In the rows, 128 means zero.
T: several groups of rows, each row roughly a mix of its group's hidden directions
T (134 x 12)
[[131 144 113 101 169 111  55 113 168 122 135 135]
 [102 138  65 137 142 165 161 178 121 116 139 122]
 [125 167 168 157 127 132 141 154 191 116 101  98]
 [137  75  75  98 154 159 136 143  90 118 107 127]
 [ 71 111 155  97 160 135 110 123 171  89 118 108]
 [109 157 151 104 145 151 133 168 135 102 193  99]
 [112 103 139  85 149 139 177 129 138 122 145  62]
 [109  71 142 113 119 158  83 119 149 179 130 145]
 [115 181 123 139 110 111 145 172 120  89 181 120]
 [ 82 116 163 105 125 137 167 165 138 163 157  93]
 [106 115 174 134  79 112 162  87 136 173 123 127]
 [167 146 149 125 151 160 142 162 102  63 148 118]
 [129 101 112  61 138 157 102 140 148  84 118 100]
 [170 184 102 123 169  95 133 113 110  90 140 123]
 [149 141 118 140 130 149 200 132 119  70 136 107]
 [154 148 116 150  79 117 103 138 191 109 111 158]
 [ 57 118 128 101 142 130 128 145 172  93 133  97]
 [102 110 130 113 127 177 104 190 142 142 121 173]
 [140 107 126 151 180 168 109 107 158  80 102 109]
 [ 89 101 163 119 122 176 113 125 158  76 136 100]
 [123 139 150 113  63 106 158 112 104 129 170  91]
 [120  75 105 146 107 169 139 128 136 161  71 129]
 [105 138 151 194 118 138 141 120  97 180 143 153]
 [115 214 120 131 153  94 122 146 138 131 139 147]
 [136 153 103 159  72 103 131 104 115 185 138 148]
 [195 114 107 130 151 111  92  79 137 128 108 146]
 [115 152 144 122 147 178 155 196 110 105 145 136]
 [ 90  92 107 123 133 174 165 162  89 160 137 128]
 [108 106 122  67 170 145 119 169 160 135 117  99]
 [136 143  84 139 131 109 122 143 140 194 105 179]
 [100  98 161 137 130 172 187 123 118  86 144 127]
 [120 171 137 112 177 142 190 149 121  93 128 122]
 [ 83 147  89 137 146 137 133 202 134 105 135 135]
 [ 91 107 140  91 177 150  81 139 147 122 120  90]
 [141 177 138 103 179  97  89 100 157 116 114 135]
 [134 183 148 147 134 104 188 117  98  96 144 139]
 [107 107 121  83 194 137 137 170 140 104 137 106]
 [170 126  76 124 138 129 140 132 110 117  97 194]
 [100  90 139 113 127 104  94 137 111 120 204 126]
 [154 190 135 138  95 107 127 149 103 166 129 170]
 [135 110  88  91 168 135 124 121 138  84  89 170]
 [140 110 160 163  71  95 152 140 111 140 161 162]
 [179 136 107 115 129 101 132 126 121  72 153  76]
 [142 176 121 170 104 119 145 145 139 172 133 181]
 [ 89 169 163 117 158 171 161 152 145 113 157 118]
 [176 131 134 136 111 132  63 150 109 124 175 147]
 [102 161  98 123 169 121 165 161  94  99  97 102]
 [112 167 187 140 136 141 119 166 177 107 146 117]
 [135 132 159 166  98 104 121 173 131 145 147 189]
 [ 81 139 119 149 127 136 193 128 140 172  94 117]
 [114 148 118 121 177 120  73 183 129 121 102 151]
 [155 105 134 133 153 117 134 101  99 172  62 152]
 [180 143 152 161 149 123 118 160 129  68 118 153]
 [150 131  73 133 100 136 114 139 173 164 101 168]
 [ 90 178 158 113 107 146 172 122 109 140 142  84]
 [152 111  87  71 162 113  99 108 153 139 119  93]
 [106 115 168 130 102 135 165  87 142 177  85 125]
 [121 147 149  92 175 128 101 141 196 130 120 105]
 [ 84 106 112 103  66 160 158 126 144 158 143 137]
 [ 88 109 145 136  62 155 151 125 141 165 156 115]
 [129 106 160  89 129 167 134 179 132  93 149  88]
 [164 151  84 117 117  86  89  86  96 143 117 131]
 [108  85 149 166  93 174 111 162 106 107 147 145]
 [158 135 102 135 134 107  76 158 123 103 187 153]
 [112 141 149 138 112  93 160  86  62 120 152 141]
 [124 185 131 107 121 153 149 165  95 138 184 133]
 [159 133  90 100 167 104  78 105 141 101  94 118]
 [155 158  88 153 145  99 106 168 140  74 114 142]
 [126 110 129  81 182 129 128 124 153  90 116  75]
 [102 117  97 130 109 146 138 112 116 203  92 154]
 [138 186 169 127 143 130 114 124 192 131 102 127]
 [134 112 109 138  94 134 139  82 124 102 169  66]
 [115 143 111 100 171 119 100 118 145  86  80  84]
 [114 157 157 180 103 142 174 102 158 113 108 100]
 [ 74 155 174 155 140 126 161 144 156 154 110 155]
 [172 157 132 139 152  80 100 154  95  95 147 156]
 [ 90 126 165 172  93 139 161  90 119 142 160 104]
 [159 107 113 114 167 115 120 106  88 103  69 100]
 [101 143 137 119 168 131 186 165  91  98 152 142]
 [ 90 105 143 118 128 174 117 179 136 117 178 102]
 [122  55  98 138 114 163 109 125 142 131  90 101]
 [151  91 133  96 151  88  99  72 111 106 134 103]
 [132 127 151 165 132 156  71 104 136  67 119 129]
 [ 85 133 144 181 109 138 188 138 133 145  97 131]
 [111 150 135 131 133 190 164 165  84 120 136 160]
 [ 81  86 120 131 122 177 132  94 160 151 122  94]
 [159 115  87 147 115  93 174  83  97 152 137 139]
 [137 106 132 131  96 133 106  66 175 173 114 133]
 [155 140 136 156 114 143 172 138  97 174 157 177]
 [141 120 151 129 192 135 159 188 148 108 116 139]
 [172 149 126 119 162 165 144 128 123  79  77 142]
 [159 119 110 119 143 129 154 144  87  59 155 101]
 [ 86 107 126 114 162 112 167 175 110 107 170 106]
 [103 100 112 157 111  90 153  71 121 166 101 136]
 [ 89 120 174  98 144 137  77 122 176 150 117 136]
 [178 137 120 113 148 110 125 149  82  81 118 172]
 [174 164 134 163 128  99 176 135  90 119 109 153]
 [117 136 129 155 105 131 135  67 154 173  78 139]
 [102 137 159 143  91 123  93 106 187 101 134  93]
 [ 87 167 161 145 102 132 160 188 130 116 150 135]
 [115 105 155 121  94 167 180 117 133 111 179 105]
 [ 91 151 114 116 141  71 116 124 138 183 113 164]
 [143 169 173 159 142 108 136 122 172 105  80 141]
 [134 116 145  96 135 101  61  98 150 110 173 119]
 [150 104 144 142 147 138 146 126 109 143  42 143]
 [123 144 149 166 117  83 136 152 152 164  75 157]
 [163 104  89 168 161 183 134 106 139 141 105 115]
 [ 87 160  67 146 113 119 140 178 125 131 154 125]
 [123 144 137 148  68 163 121 116  90 137 183 140]
 [163 171 109 125 120  98 154 128  66 132 131 168]
 [ 70 107 149 111 150 161 107 147 165 154 132  90]
 [109 199 113 147 134  95 116 181 118 130 115 141]
 [125 128 129 114 159 119 140 188  79 121 130 183]
 [141 113 104  75 178 125 117 142 132  79  97 152]
 [147 102 150 125 134  91  83 162  93 104 174 150]
 [122 151 145 107 136  88 118 198 125 168 132 158]
 [102 142 174 115 170 136 125 182 142  93 161 138]
 [113 145 131 156 139 148 180 119 148 143  56 137]
 [161 115 113 103 173 106  92  81 120 112  88 106]
 [ 76 109 137 126 109 172 103 139 186 153 131 108]
 [155 136  83 108 148  97 104  75 122 144 114  83]
 [185 128  98  91 123 106  78 108  96 127 145 146]
 [ 66 106 154  88 149 141 146 153 167 136 135 101]
 [164 106  90 118 198 150 129 112 119 107  97 118]
 [170 140  99 178 163 128 100 123 126 132  93 173]
 [131  99 148 156  80 136 152 155  94 167 161 160]
 [ 83  95 127 130 107 143 143 114 135 190  80 125]
 [124 148 145 137 121 151  85 205 130 101 148 141]
 [122 168 150 155 116  55 118 108 165 140 130 116]
 [ 73 104 137 123 116 166 141 135 198 126 123 127]
 [103 115 134  69 172 126  92 135 149 108 121  83]
 [125 156 127 176  82  99 177  92 111 146 121 126]
 [141 173 139 104 168 123 127 165 130 149  89 179]
 [174 149 134 123 172 169  88 132 156 114  92 146]]
which group is each row in? (one row of each group first)
[104 147 170  90 154  92  90  95 142 123 100 100] : <106>
[106 119 153 122 114 129  73 152 187 157 152 103] : <107>
[109 118 139 152  59 154 149  84 144  99 146 119] : <116>

[129 122 123 115 151 206 125 124 158 123  76 121] : <107>
[ 74 126 176 141  82 132 166 131 152 113 153 138] : <116>
[142 175 135  86 167  90 130 162 140 114 166 107] : <107>
[175 142 135 140 167  92 132 100  89  76 122 120] : <116>
[177 139  88 133 122 132 105 164 114 148 107 187] : <116>
[ 62  99 118 109 116 126 162 119 130 117 110  74] : <106>
[141 163 132 119  79  63 130 108 107 149 152 107] : <116>
[187 134  98 146 136  94  94 139 124  76 147 142] : <106>
[188 158 132 146  98  97  92 101 125 100 103 106] : <106>
[ 96  68 115 112 156 180 127 142 142 161 116 146] : <106>
[147 166 148 121 146  94 147 141  88  86 181 125] : <106>
